Each row of A is roughly a mix of the hidden directions of one of 3 groups.
A (91 x 10):
[[ 12  -6   2 -29  -3  -2   8  42  48  16]
 [ -6  -9   0   0  31  10  -4 -33 -16 -52]
 [-26 -37 -24 -14  -7  25   3 -13 -40 -11]
 [  5   3 -11  20 -14  65  -3  17   5 -11]
 [ 20   0 -24 -47 -12 -25  -2 -23  -2  30]
 [ 11 -45   3 -12  25  -4   9 -10  26 -41]
 [-31  -2 -35  -9  14  50 -13  10  11   7]
 [-38   5 -46 -27   3  22 -23   5  -1   6]
 [  6 -41  -8  -9  41  16   9   3   9 -38]
 [ 24 -29  17  29  -2  49  -1   8  19  -6]
 [  1 -44 -29 -11  32   5  -1 -33 -15 -10]
 [ 25 -14   2 -34  -1 -33  -6 -29 -31  21]
 [  7  46 -16 -30  -8 -43 -10  -2  -4   0]
 [-20  20 -35  12 -14  47 -17  14  18   2]
 [-30  30 -13  42 -11  33  17  10   3   4]
 [-39  -1 -10   5 -24 -18  16  -6 -49  -7]
 [-20  27   2 -23   2 -59  -5   7  -9  10]
 [ 27  -1  34  13  -5 -51  19 -17  -5  -2]
 [ 11  34  33  17 -35 -19   3  26  20  -2]
 [  3  25  26  15 -27  12   0  52  16   2]
 [-14  25  12  38   6   4  21 -25  33 -28]
 [-22  13   0  33  17  27  22 -21  32 -24]
 [ 46  24  23  19  -4 -22   0  -4  36   2]
 [  3 -29  -9  -8  19  56   2  29  -5   2]
 [ 37  25  39   2 -10 -31  -4  24  11  -4]
 [  6  23 -12 -38 -26 -29 -15   6 -10  36]
 [-37 -19 -28  -7 -14   5  10 -20 -45  -8]
 [ 33 -31  17   0   6 -31  17 -41  -7  -6]
 [ -6  51   6   6 -20 -42  -5 -22   6  -4]
 [-19  15  13  22 -22 -22  -7 -24 -40  31]
 [  0 -39  -2 -18  33  10   9  11  24 -39]
 [ -6   1  -5 -21 -21  -5  10  29  28  51]
 [  3 -48  -7  -4  15  44  10  25   6   8]
 [-21  24  -7   4  16  23  -9 -30 -25 -43]
 [  0 -40  -7 -18  33  14  11  14  25 -34]
 [ 11  -4  28   0 -22 -32  -1  44  20  25]
 [ -1  19 -10  -9 -16 -61 -15 -23  -9   1]
 [  4 -49 -28 -18  29   9   0 -25 -16  -1]
 [  5 -43 -24 -18  32   2  -9 -21 -33  -3]
 [ -4 -33  36  50  -2  -1  18  -4  10   7]
 [-47 -15 -29   0 -10  22   9  -6 -37  -4]
 [ -9  43  -1  13 -30  -5 -10 -13 -26  37]
 [ 35  34  25   7   4 -27  -6  12  37   7]
 [-12  30  -4  -6 -15 -30  -9 -55   3  -7]
 [  2 -45 -19 -10  16  43  12  20  13  10]
 [ -4 -36  -8  33  22  21  13   5  22 -36]
 [  7 -42  -2 -15  27   7  10  17  30 -36]
 [ 16 -15  -3 -13 -23 -14  12  22  37  45]
 [ 54 -31  20 -14   7  21   0  -7  -3 -17]
 [ -7  27 -25 -19 -15 -39   1 -38  17  12]
 [-15  19 -21  18 -30  44 -19  27   9  -4]
 [ 22  32   3 -31 -31 -32  -8  11  -4  27]
 [ -4 -19  12  30  22  26 -14  21 -26 -39]
 [ 49  23  28   8  -3 -15  -7  11  33  -1]
 [ 31 -16  -2 -10  12  10   4  25  42 -37]
 [ 48  28  34  -7 -10 -10  -5  27   5 -12]
 [ -9  53   6   3 -17 -37  -8 -27  -1  -4]
 [-15  12  -3  24   9   5  -9 -39 -51 -12]
 [ 12 -30 -12  -5 -21 -12  17   8  23  52]
 [-13  35 -11   0  -9 -40  -1 -45  11  -3]
 [ 15 -23  -2  -9 -17 -13  13  34  32  42]
 [ 33  -5  -7 -17   6  13   4  21  49 -30]
 [-11 -23   3  15  30  11  -2  -4 -20 -55]
 [ 28   3  -4 -56  21  11 -23  16   2  -7]
 [ 32 -19 -29  -7  -7  45 -11 -25   6 -15]
 [-50 -14 -18   7 -24 -11   5  -7 -38  -2]
 [ 21  -3  43  16  -1 -50  15  -4   0   2]
 [  0 -39 -29 -16  32   5  -2 -36 -19  -4]
 [ 13 -48 -26 -16  33   0   0 -19 -22  -5]
 [  2 -34 -27 -20  33  21   0 -34 -19  -3]
 [ -1 -46 -31 -21  27   8   3 -30 -10   9]
 [-27   7 -29  26 -16 -33   3 -39  10  12]
 [  3 -43  -7  -8  34  16  10  22  16 -34]
 [ -8 -28 -35 -27  28  26  -4 -29 -15   7]
 [ -2 -39  -5 -12  40  14   8   1  10 -42]
 [-14  44 -20 -24 -18 -25 -23 -24 -10  10]
 [ 15  32 -10 -46 -22   4  -8  12  -3  35]
 [ 13  12 -16  38   3  16  -8 -30 -44 -15]
 [ -2  52  -3  -7 -28 -40  -5  -3  12  11]
 [-10  25 -11  -2 -15 -51  -5 -39   9  -1]
 [  4 -31   9 -14  24   3   5  35  29 -38]
 [ 31  31  30  20  -8 -39   6   3  22   4]
 [ -5  39   8  12 -38 -18  -8 -14 -16  37]
 [ 18  -7  -9  -5  29  22  -2  -7  12 -58]
 [-23 -14  -5  44 -15  40  -9  13  25   7]
 [-12  35 -13 -11   8  28  -8 -29   3 -44]
 [ -1  47  29  19 -25   5   5  30  20  -1]
 [ 17  -2  12 -21 -10 -10   3  46  45  11]
 [ -7  -2  -3  -7  37  24  -5   1  -4 -57]
 [ -3  50  20  13 -24  12  -1  35  18  -1]
 [  1  13 -20  17   6  18  -5 -53 -31 -18]]

Here is one row from each group, named. Which group is each of the other rows in?
[ 10  25 -14 -48  21 -36   4 -17 -14   1] : (28)
[  2  -8   6   0 -32 -20   7  33  22  47] : (64)
[  0  37   8   0 -18 -51 -14 -25 -12  -6] : (93)

[  2  41  28  17 -24   0   6  41  16   6] : (93)
[ 47  13  38   4   9 -28   3   4  24   1] : (28)
[ 32 -26  34 -31  34 -18  -2   4   7   2] : (28)
[ 19  32 -13 -10   5  31  -6  13  28 -41] : (64)
[  5   9 -24  27  10  25  -4 -38 -37 -21] : (64)
[  8   3 -39  -5  -5  58   0 -13  -7 -13] : (28)
[-19  -3  -7  26  19  28  19 -33  30 -28] : (93)
[ 26   4 -11 -51   1 -33 -12 -15 -18 -10] : (28)
[  0  38  14 -26 -28   1  -6  20  -6  42] : (93)
